Some points, one per row:
[ 0 26 45 26 45 41 26 26 49 19 32 49 49 64  0 32]
[32 56 19 45 41 26 32 52 26 37 19 26 19  0 69 26]
[37 19 52 52 32 26 26 19 41 26 45 37 26 45 26 26]
[32 32 64 19 49 59 41 41 52 69 26 59 37 41 19 26]
[32 41 41 37 19 32 19 45 41 37 45 41 32 56 26 19]
[41 32  0 37 19 56 49 41 26 19 37  0 67 19 19 56]
[26 32 37 26 52 72 26 37 45 49 37 37 41 45 41 32]
[ 52  52  26  52  26  61  45  56  19  32  37  26  26  32 102  19]
[41 61 19 19 32 41  0 26 49 59 52 32 26 26 32 26]
[19 37 52 52 56 32 41 32 32 41 32 52 26 56 26 49]
[37 19 37 32 37 19 19 19 41 52 32 49 45 56 26 26]
[67 26 32 26 32 61 26 41 26 56 41 41 19 26 41 37]
[41 41 41 56 19 26 41 59 32 26 61 26 49 19 32 32]
[26 32 49 41 19 61 19 19 59 69 45 45 26 52 19 26]
[32 61 37 45 26 49 26 41 32 37 19 26 41 26 79  0]
[19 26 52 37 49 49 37 26 41 37 26 32 37 37 59 19]
[26 19 26  0 32 19 32 32 26 32 19 41 45 49 19 19]
[49 26 49 32 49 32 26 32 41 26 37 26 37 32 37 37]
[45 32 19 37 32 41 52 37 26 37 26 37 52 56 19 52]
[52 32 32 56 37 26 52 56 41 19 37 26 74  0 26 56]
[26 26 52 32 41 26 32 19 41 41 26 32 52 41 32 37]
[41 32  0 26 32 37 45 49 32 45 26 26 37 19 64 32]
[ 49  45  19  41  19  19  56  49  19  19  41  19  19  32 113  32]
[56 56 26 37 19 26 26 49  0 45 64 26 19 32 26 26]
[52 41 45 32 37 45 26  0 45 52 41 56 26 32 45 37]
[26 52 41 41 26 32 41 37 49 37 19 32 41 32 41 32]
[19 26 59 19 41 64 26 32 52 49 26 52 52 49 32 64]
[76 26 37 37 26 67 32 41 41 49 64 26 26 41 32 64]
[32 45 41 41 41 19 26  0 49 61 26 37 19 37 45 19]
[19 26 49 32 19 56 26 26 26 56 37 41 64 41 49 67]
[45 41 32 32 37 61 32 32 19 26 45 26 37 19 79 37]
[19 41 26 19 41 41 37 41 52 61 19 45 26 37 37 41]
[45 61 26  0 26 52 52 32 32 56 19 59 19 19 37 26]
[19 26 52 79 52 19 64 56 41 26  0 26 19 37 32 19]
[26 32 49 37 52 37 32 19 41 32 19 52 19 37  0 79]
[52 45  0 32 19 45 45 45 37 37 61 37 32  0 79 26]
[37 32 41 45 61 41 32 41 26 37  0 26 41 37 19 26]
[52 59 41 26 26 49 32 45 26 76 32 26  0 32 59 19]
[19 56 26 52 19  0 41 41 26  0 56 32 32  0 37 49]
Here are 16 more points, each followed by its number:
[32 32 52 37 45 41 32 26 37 67 41 64  0 49  0 37] 0
[45 19 69 32 19 37 49 19 41 41 45 45 69 37 41 64] 1
[37 32 41 41 45 37 19 41 45 19 37 49 19 41 19 26] 2
[32 37 19 37 26 37 37 37 32 41 41 26 26 37 41  0] 3
[59 41 26 26 26 49 37 37 37 52 37 26 32 26 19 41] 4
[56  0 49  0 56 52 45 26 52 41 45 45 32 32 26 41] 5
[61 41 37  0 19 56 32 26 26  0 56 19 37  0 32 45] 6
[37 41 26 26 52 19 37 19 56  0 26 32 37 37 37 19] 7
[26 45 49 19 37 49  0 32 52 45 41 26 32 49 37 37] 8
[49 69 26 56 37 19 64 59  0 26 59 19 59 32  0 41] 9
[ 59  59  26  37   0  32  69  52   0   0  32  19  81  32 102  26] 10
[52 37 37 26 52 37 45 49 19 45 45 37 41 32 49 72] 11
[26 26 41 41 64  0 26  0 56 32 19 72 19 45 37 19] 12
[ 0 37 45 32 45 32 41 32 45 49 41 41 19 41 19  0] 13
[ 0 19 69 64 74 41 32 45 32 32 32 49 37 59 26 32] 14
[52  0 59 26 41 59 19 26 37 41 26 59 49 59 26 96] 15
Which of these numbered points is nearest to each point below, looking only along the 6 directions in which the first points spread most? Its number follows each.
[41 56 37 49 32 37 61 45 41 41 49 19 37 32 26 49] > 11
[49 26 26 45 26 41 49 41 26 26 37 45 45 41 19 41] > 11
[56 52 32 26 19 49 52 26 32 19 59 19 59 19 37 32] > 6
[ 61  69  19  72   0  19 100  93   0   0  26   0  87  26  74   0] > 10
[56 49 26 37  0 32 56 69  0 45 67 26 45 26 32 19] > 6
[32  0 49 26 49 52 19 26 56 45  0 59 19 32 26 76] > 5
[19  0 56 37 49 45 19 26 67 52 19 37 26 52 37 61] > 14
[19 49 32 32 37 37 26 49 64 59 19 45 26 52 37 37] > 13
[19 49 26 26 37 45 26 49 45 45 41 26  0 32 41 26] > 3
[52 32 26 32 19 41 41 52 26 45 52 32 41 37 19 37] > 4
[37 37 45 32 52  0  0 32 41 26 26 49 19 45 59 26] > 13
Here are 16 other points, each followed by its number:
[37 37 26 26 52 49  0 37 37 41 26 49 49 41  0 56] 0
[32 41 32 41 19 41 37 41 26 41 52  0 32 32 32 41] 1
[ 0 26 59 37 41 32 32 19 45 19 19 32 49 37  0 49] 2
[45 19 61 32 59 72 19  0 52 32 59 59 26 69 19 69] 3
[ 0 49 59 26 52 49 26 32 45 37 19 41 37 52 49 87] 4
[37 56 26 45 26 19 61 59 37 45 49 32 49 19 32 52] 5
[32 26 41 52 56 32 26 19 32 19 45 41 56 56 26  0] 6
[37 49  0 37 26 32 26 37 37 32 37 19 49 19 26 19] 7
[32 45 32 32 32 26 26 37 26 26 19 49 37 32 32 26] 8
[49  0 49 19 41 91  0 26 49 56  0 52 26 45 32 61] 9
[41 45 37 26 59 26 45 52 37 41 45 49 26 26 19 26] 10
[19 26 52 32 45 52 26 19 72 49 32 45 19 67 37 32] 11
[26 32 37 32 41 32 26  0 37 32 37 45 32 45 49 49] 12
[61 59 19 37 19 19 49 32 19 45 67 26 19  0 26 32] 13
[19 19 52 26 37 37 37 37 49 49 32 45 37 37 26 49] 14
[41 26 41 32 26 72 26 37 37 49 45 26 49 19 45 79] 15
Which of these numbered points is nearest to each point below, looking only along the 6 directions in which the first points spread most? Its number follows each.
[32 37 49 61 56 26 32 52 41 32 26 32  0 32 26 37] > 10
[52 37  0 56 32 32 52 45 19 19 19 26 59 32 45 59] > 5
[26 32 52 41 59 37 32 26 52 37 26 49 37 41 19 49] > 14
[19 19 45 37 49 64  0 26 56 52 49 56 37 52  0 56] > 3
[26 19 37 37 49 26 41 32 45 19  0 37 87 49 59 37] > 4
[37 32 37 19 32 49 19 26 32 26 37 56 26 37 45 26] > 12
[32 37 32 19 52 56  0  0 56 56 32 72 19 52 45 41] > 11
[56 19 19 19 37 52 41  0 26 45 19 45 32 49  0 37] > 0
[ 0 26 59 32 69 32 19  0 26 26 19 45 49 49 19 37] > 2
[37 37  0 26 19 41 41 32 49 19 19 26 32 19 49 41] > 7
[ 0 37 49 45 41 37  0 45 49 45 37 37 41 26 45 32] > 12
